Here are some points, one per row:
[ -1 -10 127  44 -47 -20 -18  12  10 -21  -8   7 -24  41  43 -35  38 -53 -28   5 -36   0 -30  -8  -1 -15   6  41   9  24  38  25]
[ 20  14  13  12 -57 -24  -8  -9 -75 -21 -25 -20  13 -18  26  14   6  41  36 -19 -37  79  -1 -48  12   2  -6 -35   3  67  -7  17]
[ 52   7  43 -13  13 -16   2  -5   0   2  41  16 -32  11 -11  12   9 102  91  50  18  -1   9   7  23  -9  45  44  21  30  -3  17]
[-67   0   3 -20  16 -36 -39  25 -14 -45 -38  12  11   7  -1 -63 -14  -2 -65 -52  21 -29  17  66  44  11  27 -14 -13   0  61 -11]
[ 18  30  16 -30 -13 -53  60  -2  27  10  36  39  47  50  10  13  -3   8 -10  29  10  -7 -26 -33 -59 -29 -35 -53  -8  -4   0  14]
[   1  -19 -101  -23  -16   69   20    3  -16  -30  -35    8  -29   19   29   26   35   21   60   -9  -13  -10   -1    1  -57    8  -13   -5  -31   -8   86   35]
[-10 -17  -4 -10  16 -45 -13 -31 127 -13  15 -36  26  -2   3 -10 -22 -24   0  26 -14  -7   9   9 -27   6  10  -3 -41  23   3  21]
[-20  -2 -53 -29 -26 -30 -31 -14 -21 -49   0 -58  11 -20 -70 -14  -9   4   2   5 -50  -7 -60  50  23   8 -20 -16  31   4 -14 -15]
[-18   6 -42 116  -9  -7 -21   0  -5 -28  21 -15 -45   1 -36 -20  -4  41  34  -3  65  37  21 -14   7  -9   0 -32 -41 -17 -18 -54]
[  0 -24   5 -12  49 -10 -11 -21 -32  20  37 -25  15  17 -17 -12 -27 -25 -11 -22  46  31   4 -33  24   0 -43  21  15 -57  74  -1]
[   2   -3  -13    6   -4  -14   37   -2   -1  -12 -108   -7   20   26   21  -15    7   77  -12   32   -5   15    9   -5   15    5    4  -20    9    0   51   -9]
[-85 -26  27  43 -21  26  32 -15   8  10  32 -53  16  17  28 -38  58  21  51  48  58 -14  14  23  16  40 -17  41  13  29  26  27]
[-25  37 -32  28   1 -13 -68 -73 -43 -10  -9   8  22 -23  10  23  29 -22 -20  29 -43   0  86 -59  -8  11  -8 -17  28  13  31   9]
[ -4 -55 -31 -28 -45   0 -79  -9 -16  33 -37 -22 -21   9   1 -17   7 -17 -13 -29   9 -37  18 -15   2 -33 -31 -19 -18  39   6 -33]
[  8   0  -8 -13   5 -25 -30  -5  -6 -53  11 -10  -7   4  31  99 -44  25  10   3  49 -71  -9  14 -22 -44  -3  64 -12  85 -15   7]
[ 42 -48   7  68   4 -18  21  20 -13  41 -16  47 -34  -7 -44 -48 -12 -16  -6   7   7  38 -29  45  10  16  11  -6 -27  52   8  -3]
[ 16  22 -43 -12 -17 -15   3  32   4 -43  -7   9   8  29   6 -17  29 -54  14 -41  54  31 -25 -13 -18  -6 -48   6  24 -32 -16  18]
[ 43  37  32  -7 -12  17   2  -5  -5  22  17  18  56   2 -16 -10  22   3 -29   1 -12  32  -9 -25 -29 -26 -19   0  13 -29  -5  16]
[ 66 -34  -7  48 -23  28  67   2  -1  29  21  15  36  50   8  56   7 -18 -26  -7 -26   4  61  93   1   6 -30 -53 -34 -27 -44 -15]
[ 32  -1  -1  41   5  -5   9 -11  -6  17  38  -1  -1  18  -9  -5 -57  42 -14 -74  10  19  15 -10 -14   1  -7  14  29  39 -32  27]
[ -4  -6   7  27  34  21 -22 -19   5  -5 -21  30 -64  39  18  25  27 -13   1 -20 -44  65 -40 -15 -16  30  38  56  39 -35 -29 -39]
[-29 -31 -29 -32  25  68 -30 -11   5   3 -17 -39  33  42  -2  10 -30  18 -52   7  25  48 -22  19 -26  36   5  10  34  36 -33  -9]
[-79  28  24  23  34  58  57 -15 -30  43  -3  58   5  27 -68  50  -9 -24 -43  21 -39 -37 -33 -28   3  -5 -21  11  12  36  19  35]
[-13  17   8 -38 -41  11 -12  -4   9  19   9   1 -26 -85 -17 -29  92  -8  -7 -60  27 -26  18  10  -5 -17   8 -20  -4  18 -21   3]
[-35   0  -8  -3 -91  30 -20   5  11  -5  68  21  17  67 -45  19 -52 -28  13  17 -24  -5  -8  -9  54 -18  75  33 -26 -42  -1 -51]
[-25  32  30 -28 -43   3  14  28  18   1  13   6 -43  17   6  39   3  36   0  -4  52 -12  -2 -80  13 118 -33 -59 -57 -31 -49 -26]
[-22  22  32 -19  26   6  28  -3   1 -33  49  22 -76   3  45  52  -1  33 -30 -45 -49  28  73  72  58 -59 -41 -45   3   4  27 -50]
[  28   -6   46  -14   48   30   11 -115  -21   23   -1    5  -28  -13  -37  -53  -47   19   -5   -7    3  -35   -4    9  -26   26  -13   -1  -29  -24   12  -17]
[-22  13  -1   8  -1  -7 -12  -3  -4   4 -10  80  -7   7  28 -34 -12  38   2 -10  10 -40 -51 -19 -32  -4   2 -39  13 -39  18  14]
[ 24  64  10  30  43  24  -3  16  31 -58  -3 -35  51  22 -35 -27 -46 -30  36  -6 -51 -23   5 -31   7  21  23 -60  33  32  45  19]
[  4  12  16   0  51   7  10   8  54  32 -13  -4  48  36  51   2  34 -30  37 -12   8  15  57  28  44 -10 -42   0 -52 -33 -30 -48]
[  -8   44   41   -5   12   -1   58   17   31   34   -3  -10    6    6   -5   -5  -15  -18   14 -106   -4  -21    3  -23  -37   46  -14   22   11   72   34   -4]
[ 23 -38  24  16  13  45 -33  43 -25  -3  36  34  30 -82  -7 -10  -2   9 -24  21  21 -18  17 -58  -8 -15  -6 -18 -34 -30  -2 -42]
[  3  -1 -54  59 -26 -54   5 -44  68  -1  -2   8  -3   0  39  -5  -9  -3 -15  -2   2  21  -5 -33  31 -30 -13  15  10 -40   9  55]
[ 12  -7  54 -21  10  42   2  31   6 -82 -68  64  25 -21  -9  -1 -21 -18  46  58  34  62  51  30 -12   0  -4  -6   2  -3 -43  -6]
[-64 -28   5  -5  -5 -21   8  94 -45   2  33 -33  29 -10 -21  -2 -11  -9  24 -13 -26  32 -18  -6   0 -19 -54   5  -5 -15   3   3]
[-14   4  15 -42  19  -2 -51   0  52  24  -8   1   3 -33 -49  67  28  42  59  14  18  38 -33  -6  49 -22 -52  18  30  -3  37  12]
[ 51  47  -8  -2   3  85  39  71  83   1  17 -38 -69 -14 -38 -49  14  18 -69  11 -25   8 -11 -12   6 -22   2  11  20   9  -6  38]
[ -4 -42  -4  28  23   1  59  36  15   9 -13 -12  77  -2  56  36  28  39  -3 -24 -33 -53   9 -63  22   7  72  55  40  -7 -28 -74]
[ -21 -101  -14  -58  -32  -21   55  -52  -29  -27   37  -41  -35  -26   10  -13  -19  -27    9  -18  -22   45  -23    8   17   32   15  -26    0   12   13    9]
[ -2  -4 -20  31  41 -22  -6  11   8  39 -10 -26 -83 -12 -18  55 -22 -40 -32  19  -5  -3   8 -29   6   4  11  12  -2 -12  22  28]
[-17  53   1  40  -9  13   2 -15  21  -3  66  30  61 -55 -15 -14  -3  14  -4  10   3  19 -19  30 -19 -38 -13 -16   3  -2 -10  12]
[ -2 -11 -12 -45 -28 -40   3 -44 -22 -12 -22  18 -13   4 -17 -10  -1 -50   7 -15 -12 -11 -47  -9  61  -6  30  15  -3 -12 -52  16]
[  9  50 -23 -26  34 -30  28  42 -51  21   6  30 -13  22  17 -41 -15  10  42  21  15 -15  34  32  16  10 -16  85  23 -48 -14  -6]
[-14 100 -25 -19  25 -21  -3 -18 -11  45 -29 -23  -5  19 -12  -8   4 -41   8  11  38  60  13   6  -6 -22  50  19 -77  29 -28 -55]
[ 11  12 -20  23 -43 -27 -11  13 -13  17 -28   2 -15 -21  10  23  21 -21 -22  88 -25 -26   3  34  -8  44 -71  42  14  36 -19 -34]
[ 29  -1 -28   8 -28  11 -13  49   0  19  25  53   9   2  -7  -4 -28 -49  28 -29   2 -35   3  -2 -21   7  38  16 -26  54  57  20]
[  3  15  35  56  -6  13  23   2 -24  24 -61 -81 -24 -55 -21  18 -29 -58  67 -16  13 -59 -14  33  -9 -33  18 -40  34 -64 -29  18]
[ -7 -14   7 -46  13 -27 -41  21 -32  29 -11 -40   1   7   4 -32 -21  18   2   7 -64  33  11  -6 -59 -12  14  14 -53   2 -46  16]
[-51 -27 -31 -10  12  -9   3 -45 -14 -26 -25  61  -7   4  -1  -8   2  -6 -10 -12  24 -22   0   8   4 -37 -23 -17 -10  22 -70  67]
[ 37 -82  11 -16  37  -8 -12  15  28  35   2  30  10  42 -57   5  66  -4  29  -8 -16 -26  -6 -38 -33 -42 -33 -38  -1 -12   0 -12]
[ 33   6  15 -42  -8 -47 -17  27 -33 -16  28 -29 -45  17  12  21 -29 -50 -30  46  19 -16  53  -4 -34  23  13 -41  36 -25  31  26]
[-51 -25  16 -27  -8  -3   6  23  17  35 -57  -2 -13  -4 -13  41  -8  18   0  12  37  28  34   3   7 -44  83 -53  28 -11  -9  44]
[   5   18   -8   -9   -3  -25    7  -12   17   -7  -21   18   -9  -20   15   12  -16   -3    9   29   -8  -19  -77   34    4   33    9  -46   25   -4    3 -124]
[ 25  27  -7 -13  22   1  29 -25 -56 -40  41 -12  20   8   0  23 114 -17 -48  -9  40 -13 -14  16 -15   1  80  14  34   4  -7 -16]
There is one direction along which these points spread out most. Take the direction at right angles to it along which they spread out most. Then take the direction at right angles to both along which they spread out most. Go by this last direction. How far along it is each point below, from 0 to 99? The average is 50, and the first point in the table lies past the average. One standard deviation of the points above along it is 16.
[-35  -9 -20 -11 -17   3 -47  -8  17 -25   9   3 -30  25 -17 -58  -2  14  26 -18 -72 -49  71   3 -28  33   8  12  54 -31 -77   0] 50
[ 13  -6 -12   3  14 -21  -8 -20   9   4  15  -2   6   6 -30  18  75  21  44  30   4  10   3  29 -37  17  26   5  20  15  44 -11] 69
[  0 -13 -10  -5  17  -4  -5 -18  -7  19  12 -25   4 -21  27 -19 -10   0 -10  21  48   9  14   0  25  30 -16  -4  34   1 -54  -8] 50
[ 12 -30  13  13 -10  16 -41  24   6  17  15   0  24  17  15   0 -15  15 -33  23  67  30  -3  43  -8  32  38   0  52  -1  12  -2] 57
[ 52   1 -22 -11  16  33 -10   4  22  28   2  45  12 -54  47 -13 -45 -44  -5 -47 -12  -9 -15 -18  43  12  -8  26  78  50  11 -10] 58
[ 18  -5 -32 -18  40  -7  29  26 -30  18  11 -20  -1   4  17 -67   7   5 -21  76  -9 -33 -12 -44  73 -42  -1 -27 -28  49  -9  14] 51
[ -4   4   1  21 -12 -53  -2  28  -9  20 -26 -26   8 -19 -20   7 -16  61 -64 -30 -27 -34 -32  17 -71 -36 -22  30 -14 -37  11   4] 47
[  36   10    6  -43 -119   41    9  -60   -5   16  -51  -29   17   -8  -20  -11  -26   24  -23    0   17   -3   38    7   34   -9   -6   55  -20  -39   39   -3] 51
[ -36  -29  -21  -21   13  -27   48    0   18  -21   12   23   -1 -126    5   -9  -24  -18  -12   19  -23   42   29    1  -41   36   37   40  -41  -25   15    4] 46
[  35  -23   27   11   35   17    8  -11  -10 -127  -37  -35  -11   -5  -25    8   -6  -15  -24  -16    8  -27  -25  -37   -1  -25  -32   35  -64  -19  -15    3] 46
[ -9  23  14   7   9  78 -18  -9  -4  33  39 -20  -6  11 127  -4 -15  -8  29  25 -11  -6 -71  -3 -53 -73 -13 -36 -24 -21   3   7] 47
[ 37  24   5  12  40  13 -60  26  -4  23  12   9  43   2  37  55  38  29 -13 -37 -45 -19 -33  61  89  98  28 -21 -83 -44 -15  93] 46
